In the rows, 128 means zero.
Named turns come first, each shown by rows before and after it. Which turns, in which order, take the first row of each pair that follows to the second? Write the first one first, as in the answered first pair.
q358 (before -> after):
[115 106 124 141 131 128 130 104 159 126 128 141 148 140 140 157 117 148
 152 132 126 134 115 110 108 118 152 114 127 107 126 146 143 132 152 114
 122 127 139 156 129 121 165 130 114 134 143 149 111 141 125 163 170]  ->  [119 106 126 143 135 126 122 107 158 131 129 144 154 137 134 152 119 144
 154 133 134 130 109 108 109 122 154 111 126 107 124 146 139 130 154 121
 120 119 143 153 129 121 168 128 113 135 137 150 117 142 130 164 166]
[110 139 123 121 118 121 148 140 140 100 151 120 123 158 133  97 118 150
  93 124 146 105 163 142 154 144 110 109 142 151 109 115 125 116 114 114
 125 125 141 107 142 127 135 140 116 145 135 134 134 138  99 103 153]  ->  [109 141 124 118 121 124 155 135 141  97 146 124 110 161 142 105 120 151
  98 120 138 108 168 140 150 135 112 116 136 156 122 124 122 114 113 108
 124 133 147 112 143 118 130 135 117 143 146 131 132 135  90 108 152]
[126  89 165 133 148 105 157 121 112 133 125 137 130 104  93 142 137 134
 125 116 121 154 139 133 117  94 103 125 147 145 139 123  81 122 114 133
 110 152 150 104 162  73 152 122 165 114 170 154 131 137 118 146 157]  ->  [137  93 166 132 159 101 148 122 109 132 131 140 139  93  89 141 137 131
 126 119 124 147 132 127 119 100 104 117 157 140 138 122  79 128 118 134
 110 147 147 104 165  73 148 124 165 114 165 156 133 143 124 150 153]
q66 (before -> after):
[144 138 141 138 128 150 135 150 118 150 111  95 138 102  91 108 111 130
 129 101 125  69  98 163  94  98 145 130 150 129 118 129 113 128 137 149
 118 103 149  93 181 146 107 117 141 146 157 130 113 126 125 154 127]  ->  [151 147 138 147 127 157 153 153 131 125 113  87 109 112 102 102 112 115
 120  98  98  75 124 159 103 105 150 128 143 132 136 135 123 129 139 146
 109 110 128 105 165 149  95  99 145 143 165 109 100 111 110 151 125]
[130  89  90 164 112 130 181 119 137 144 105 139 126 134  94 122 141 117
 139 102  89 111 138 101 101  91 109 156 105 146 158 131 124  99 127 125
  91  97 114  85  80 111 149 204 113  88 138 111  93  98 127 139 148]  ->  [142  93  93 165 115 118 177 126 122 125 119 130 119 136  89 116 139 112
 126 111  82 111 153 100 121 117 103 140 109 134 149 133 137 101 127 129
  89  91  96  89  60 124 139 198 116  92 115  99  93  92 135 122 144]
[121 125 103 132 140  95 104 140 146 131  93 169 115 124 156 119  93 128
 157  84 137 121 109 141  89  60 161 114 129 135 148 161 154 152 187 137
 167 150 160 107 107 133 143 141 128 148 154 125 114 117 103 162 118]  ->  [138 142 102 141 142  86 105 151 140  84 106 142  84 131 146 110  97 104
 130 102 113 129 143 141 119  97 151  97 127 117 151 172 180 149 184 146
 164 141 119 118  77 152 119 117 135 149 126  92  99  96  99 141 112]
[115 110 130 113 121 115 111 128 100 154 148 111 174 138 106 124 112 155
 110 140 150 123 128 133 125 144 117 122 129 122  82 123 121 142 115 137
 113 102 123 112 111 153 143 176 114 117  81 153 139 132 145  92 140]  ->  [ 98 107 124 117 120 145 154 109 147 180 121 129 140 142 143 145 121 149
 136 102 131 129 117 131  88  70 135 155 113 152 130 123 104 144 124 113
 116 136 168 116 145 126 153 164 120 123 144 160 133 132 116 133 144]
q60 (before -> after):
[149 173 158  97 158 157  89  85 181 127 158 176 136 101 106 153 104 117
 154 145 154 131 100 169 146 151 144 140 155 112 132 132 110 121 167 105
 112 178 138 143 189  83 120 128 112 129 132 142 114 125 139 119 132]  ->  [155 182 158 101 151 155  98  92 183  96 163 164 110 108 105 147 107 109
 144 153 133 142 128 165 152 166 138 135 153 105 141 138 119 120 165 111
 108 177 115 156 170  89 103 109 114 130 129 116 105 117 130 109 129]
[129 130 120 138 123 127 123 131 131  92 149 124 124 161  98 102 177 147
 135 121 123 147 153 138 194 130  99 121  92 148 121 139 127 133  93 112
 136 114  84 140 120 158  60 152 125 139 150 105 106 147 131  95 124]  ->  [118 119 117 127 121 130 119 127 129 115 154 125 148 163  94 102 165 173
 144 114 142 138 130 144 184 124  99 122  86 152 112 130 118 130  90 115
 142 107  98 127 125 153  72 183 125 131 139 127 108 155 143  87 135]
[158 116 147 139 142 106  97 145 109 116 140 139 143 116 111 128 132  98
 121 151 141 123 115 121 138 144 138 106 146 125 122 127 119 135 159 138
 160 137 138 124 140 122  98 125 122 126 105 125 125 133 137 136 123]  ->  [156 121 145 139 141 107  99 148 111 108 140 129 131 124 119 121 132  97
 113 152 134 126 128 118 141 149 136 103 142 124 126 133 127 137 155 142
 153 132 124 126 128 128  94 125 122 130 105 118 118 130 131 129 118]
Now pairs of rows:
(two turns a pair)
[162 160 126 128 153 115 105 128 122  89 158 133 130 120 109 113 113 111
 108 146 136 132 154 121 154 191 115 127 125 122 118 129 122 106 134 122
 108 110 119 125 110 141  95 118 125 144 123 108 138 142 144 120 100]  ->  [137 143 118 136 150 144 135 106 154 125 129 162 116 116 134 136 118 109
 138 111 135 129 134 120 113 123 135 162 113 153 152 130  92  99 140 105
 109 135 173 125 149 110 115 116 129 144 183 127 132 154 121 160 109] -> q66, q66
[ 95 114 143 111 151 152 161 143 172 150 120 122 153 127 171 153 110 101
 135  90 141 155  82 116 127  63 137 149 113 150 181 112 109 124 162  93
 131 149 175 115 151  98 160  90 101 147 201 128 141 130  79 144 165]  ->  [ 93 123 132  98 140 139 158 178 139 101 159  59 159 165 147 114  88 116
  90 114 110 173 137 124 175 138 107 112  96 113 141 103 160 115 128 113
 111 108 113 112  81 154 141 124  94 146 120  98 131 100  78  60 177] -> q66, q60
[109 125 122 154 134 109 121 123 127 165 121 115  95  82 142 157  93 125
 137 101 160 121 124 109 113 108 126 143 143 132 146 115 137 125 135  98
 161 171 177 156 168 102 146 148 118 140 163 131 131 115 132 107 163]  ->  [102 134 116 154 130 105 138 140 121 125 136  80  77 110 133 138  88 119
 114 110 137 140 166 116 136 140 106 129 133 125 146 116 172 125 121 110
 145 152 137 159 126 134 132 154 117 141 134 103 124  89 122  67 170] -> q66, q60
[122 116 127 140 144 170 167  96 118 179 146 160 111 130 135 146 122 143
 145 131 176 144  87 114 117 117 163 139 119  93 132 135  82 129 126 111
 117 123 145 150 151 171 138 114 127 130 115 155 125 163 117 118 135]  ->  [143 131 129 148 140 160 158 107 103 137 164 135  97 132 121 125 123 126
 114 152 161 153 118 111 147 166 152 120 121  77 125 136 106 124 119 122
 113 113  99 152 119 190 119 101 133 131  86 127 119 141 111  91 129] -> q66, q66
[ 84 129 130 120 129 133 152 125 111 187 114 135 161 139 137 184 129 125
 167 101 165 107  85 156  91  81 131 144 134 144 172 127 115 126 119 115
 108 164 147 125 192 119 138 161  79 118 171 147 131 114 108 137 141]  ->  [ 83 144 115 127 116 139 188 148 113 127 135  85 112 176 134 159 121 106
 129 112 112 130 151 157 124 123 105 126 112 138 176 131 163 120  98 121
  85 150  96 135 143 156 112 158  75 124 140 100 106  68  74  85 154] -> q66, q60
[149 135 141 154 142 133 110 116 125 152 139 149 128 102 123 134 138 130
 121 153 153 122  90 116 126 145 158 139 153 130 127 138  98 122 153 106
 127 142 146 136 154  94 124 114 115 135 128 149 144 138 151 176  94]  ->  [160 150 141 162 152 127 111 126 123 118 154 128 107 102 123 121 133 110
 100 162 135 130 127 109 146 169 153 123 154 121 135 151 117 122 152 112
 124 142 111 140 130 105 107 101 114 140 115 120 137 120 147 162  85] -> q66, q66
[135 110 134 112 118 113  76 135  92 169 134 147 200 115 101 133 119 144
 146 135 202 106  78 127 124 151 137 115 149 123  77 120 105 130 143 135
 147 112 144  96 156 124 131 170 127 114 116 160 159 167 161 143 116]  ->  [163 138 147 150 137 135 102 120 143 127 119 173 110  91 135 151 161  86
 148 129 159 114 108 102 119 117 165 135 145 142 145 144 109 133 174 108
 148 161 138 134 172  87 108  79 135 132 183 116 148 147 125 196  97] -> q60, q66
[116 116 149 136 123 123  98 130 112 149  89 207  86 114 203 137 151 158
  94 128 188 141 102 150  94  81 127 140 145 144 113  98  96 139 135 163
 143 150 163 116 174 146 110 128 158 102 157 176 170  73 168 103 146]  ->  [140 142 153 144 122 107  88 143  91  94 117 176  69 123 186 109 149 133
  59 165 166 151 152 145 136 139 106 107 150 118 100 107 131 137 131 177
 140 135 103 128 126 173  76 110 156 102 116 133 165  54 168  65 137] -> q66, q66
[128 113 141 142 147 149 110  86 106 104 126 170 109 122 124 108 166 175
 152  80  86 109  89 135  61 128 157 105 157 146  67 100 125 140 136 165
 118 160 118 128 127 142 142 137 143 144  87 141 129 134 126 141 137]  ->  [136 119 140 146 149 150 115  91 102  80 133 163  88 129 127 101 171 161
 140  89  70 115 113 132  73 143 150  95 152 142  75 111 140 141 135 169
 111 161  99 137 116 143 128 121 145 145  82 120 125 117 118 131 135] -> q66, q66
[ 90 158 115  98 118 151 152 122 161 141  81 122  60 138 120  95 122 124
 102  73 100 117 136 131 142 102 128 160  90 135 145 112 132 124 156  89
 129 120 158 110 151 146 125 145 103 159 140 101 101  92  90 145 165]  ->  [110 166 125 102 121 135 139 132 147 114  99 105  60 135 106  80 125 115
  78  94  94 118 151 130 169 136 119 143  92 118 131 119 153 120 154  97
 127 105 121 114 124 160 112 134 100 157 108  83 101  82  97 122 157] -> q66, q358
[129 154 128 118 143 120 100 134 111 106 141 104 128 136 141 106 109 125
 124 129 136 120 164 142 144 158 123 132 149 123 128 119 124 118 114 130
 121 126 111 102 118 127 149 149 120 122 102 132 137 125 121 120 118]  ->  [113 155 124 124 139 141 127 125 137 118 118 123 110 134 157 116 118 120
 144 106 129 119 152 139 123 110 134 156 141 144 157 115 113 122 118 117
 118 142 142 110 137 107 156 140 125 129 141 132 129 126 101 144 124] -> q66, q66
[108 132 117 135 117 141 175 134 129 113 125 109  75 109 134 144 142  82
 125  80 127 173 146 124 143  71 106 108 102  98 141 130 124 101 113 140
 124 147 142 137 120  88 117 145 123 123 129 136 116 110 137 124  98]  ->  [ 93 117 115 123 111 141 173 129 124 132 118 110  98 114 130 143 129 105
 128  74 137 169 134 130 134  71 102 110  95  97 130 121 123 100 101 146
 121 135 152 128 120  96 134 174 114 115 118 149 123 118 144 114 105] -> q60, q60
[139 121 131 146 164 114 101 124 114 130 130 145 123 113 117 144 146 126
 110 134 154 110 115 137 132 131 141 119 146 104 125 146 119 104 173 112
 129 132 102 158 155 100 144 122 116 123 123 123 130 125 156 133 119]  ->  [142 127 130 147 164 121 113 123 123 126 126 143 100 115 126 147 155 119
 104 127 141 118 122 134 130 125 143 121 141 107 139 153 126 100 175 110
 127 140 101 163 154 101 142 109 115 124 134 114 128 117 142 136 116] -> q66, q66
[122 104 130  93 167 155  97 113  95 129 104 138 113  90 144 122 164 130
 127 128 202  79  96 126  99 116 135 144 125 116 116 134  94 128  98 158
 136 134 159  50 131 121 145 101 148 146 123 147 146 155 152 161 141]  ->  [121 128 125 102 157 170 146 122 119  79 106 116  48 121 162 110 177 102
 106 127 148  99 159 127 109 114 131 143 103 117 148 150 134 128  89 153
 123 143 131  67 107 134 124  78 146 154 134  97 121 116 112 144 148] -> q66, q60
[114 131 145 114 147 138 138 115  90 144 157 125 140 151 148 103 103 140
 110 143 131 158 159 105 131 172 152 140 105 114 116 149 137 143 127 160
 116 149  79 130 142 170 120 123 121 127 130 126 156 124 141 115 136]  ->  [ 98 123 138 115 146 154 158 108 112 158 141 140 128 153 162 114 111 139
 121 130 123 156 145 105 107 128 161 160  94 129 143 149 127 144 133 146
 119 166 106 128 167 152 129 117 126 128 164 135 151 125 129 138 143] -> q66, q66
[142 124  72 168 129 146  91 118 127 137 104 172 113  93 125 205 140 175
 151  96  89 115  89 145 118 150 136 178 114 127 165 126 105 118 169 143
 126 104 129 130 108 141 166 100 117 123 146 162 104 125 131 168 141]  ->  [164 135  77 175 133 131  73 124 108 103 128 152 104  92 114 192 141 160
 124 113  78 121 120 146 152 191 125 157 118 108 150 136 124 117 167 153
 126  94  92 143  83 155 143  84 119 129 121 137 101 112 138 143 136] -> q60, q66
[130 139 120 132 136 141 155 127 129  82 116 137 136 146 139 135 139 112
 126 112  96 111 184 109 136 126 124 113 105 121 147 121 162 108 137 120
 141 154 126 143 131 135 103  72 132 127 142  99 120  99  97 124 141]  ->  [115 114 120 109 133 127 123 124 107 149 110 153 207 128 117 146 123 159
 153 105 149  90 122 116 112 121 127 117 118 118 110 105 124 104 141 129
 154 132 162 118 159 131 134 120 135 117 127 154 146 135 135 134 142] -> q66, q66
[150 115 107 153 139 133 148 127 155 132 114 121 137 111 132 135 127 108
 145 110 128 145 153 101 114  98 136 148 151 113 145 120 147 140 152  98
 107 162 138 156 109 120 125  55 161 155 145 147 140 164 106 159 115]  ->  [163 123 118 156 140 115 125 132 138 122 126 118 152  99 117 130 130 104
 136 128 142 142 153 100 133 129 132 131 166 100 126 127 153 138 159 107
 113 152 118 155 101 123 118  52 164 151 123 142 144 169 120 145 109] -> q358, q66
[165 142 122 127 165 139  98 120 136 125 162 167 143 109  94 115 132 132
 113 134 162  96 117 106 165 112 153 142 148 127 108 146  94 147 197 127
 151 128 149 122 156  78 136 112 110 129 140 132 155 143 161 158 130]  ->  [164 157 113 124 159 145 125 137 133  79 178 127 105 138  93  95 132 116
  78 144 118 114 170 106 190 143 134 128 128 114 116 146 134 143 181 135
 130 114 104 126 108 102 119 103 102 130 108  90 136 105 141 115 141] -> q60, q60
[138 149 104 117 166 121 116 129 126 109 122 147 108 137 133 128 131 138
 138 106 122 120 149 146 131 120 140  93 131 144 128 125 130 135 146 114
 124 158 145 130 124 112 104 144 116 137 147 118 117 135 109 140 154]  ->  [136 142 106 112 165 113  99 133 108 116 128 147 134 131 121 127 122 148
 139 112 138 116 140 148 132 133 139  91 137 140 112 121 127 132 145 121
 126 142 145 122 124 118 110 160 116 137 132 131 128 141 124 132 155] -> q66, q66
[153 146 149 129 188 167  89 126 118 133 166 153 129 135 114 128 137 132
 144 111  92 124 123 107 177 145 143 127 124 122 135 120 119 161 124 136
 112 131 146 152 113 142  98  99 142 121 110 141 154 103 136 108 125]  ->  [140 138 149 126 188 173 100 119 128 151 154 162 126 135 123 133 138 133
 155  98  95 122 112 111 159 125 149 138 120 132 143 115 109 165 125 132
 111 140 167 148 129 130 109 102 144 120 130 151 155 109 134 124 132] -> q66, q66
[162 137 151 169 148 156 127 126 146 123 139 149  92 110 136 144 122 103
 119 138 119 153 151 129 137 130 130  99 114 129 145 103 152 134 120 145
 138 127 111 150 121 125  94 100 125 140 139 117 100 118  91 141 126]  ->  [145 109 153 154 143 142 104 117 133 174 134 165 147 102 126 154 111 131
 136 134 156 140 107 137 120 117 134 105 125 132 121  91 124 134 124 148
 150 117 143 133 145 119 117 132 121 134 131 160 122 147 119 149 131] -> q66, q66
[140 133 142 119 144 108  99 109 108 139 105 144 132  89 151 145 124 110
 133 137 119 126 143 106 141 118 131 119 159 107 125 143 112 131 126 145
 147 150 118 145 130 138 111 110 129 120 127 131 143 150 138 129 124]  ->  [140 134 143 114 145 110 108 109 117 136 106 148 119  91 157 139 127 103
 132 136 114 125 145 108 138 113 132 121 156 107 135 145 114 134 128 140
 146 158 118 144 132 134 104 107 129 125 141 127 138 144 134 132 128] -> q66, q66
[110 154 107 139 122 183 149 147 138  84 143 142  84 135 154 119 164 104
 108 112  92 112 116  86 101  98 115 144 134 153 179 150 167 125 153 122
  99 123  92 108 137 161 132 144  97 154 174 101 136 124 115 119 134]  ->  [105 132 110 121 123 154 105 143 102 137 152 149 167 121 127 117 142 142
 124 119 148  92  64  99 104 120 116 128 149 143 129 133 145 127 144 144
 116  96 111  82 144 163 153 199  98 146 136 150 152 161 165 111 136] -> q66, q66
[140 150 125 138 140 172 171 164 156 158  79  90  73  99 126 161 165 118
 139 131 102 119 171 123 172 140 160 171 157 121 172 129 181 128 144 131
 118 159 144 121 132 143  92 120 113 107 152 115 101 148 111 160 173]  ->  [133 127 127 117 139 148 123 166 117 202  88  90 148  80  94 161 146 158
 144 142 153 100 125 133 171 163 155 155 178 108 120 114 158 121 139 145
 131 130 151  97 141 153 114 169 118 100 116 156 123 182 154 144 170] -> q66, q66
[161 131 134 144 131 106 109 121  93 125 142 141 155 117 121 120 133 129
 112 137 153 101 118 135 136 176 141 114 160 114  92 133 137 134 132 131
 163 128 104 148 122 153 110 114 133 130 110 124 164 134 152 132 114]  ->  [145 137 133 155 131 137 153 112 137 116 120 156 106 128 150 130 147 107
 128 109 117 112 133 128 111 122 156 140 147 136 143 141 136 134 138 111
 160 161 130 165 136 130 108  83 135 137 166 108 149 121 113 161 120] -> q66, q66
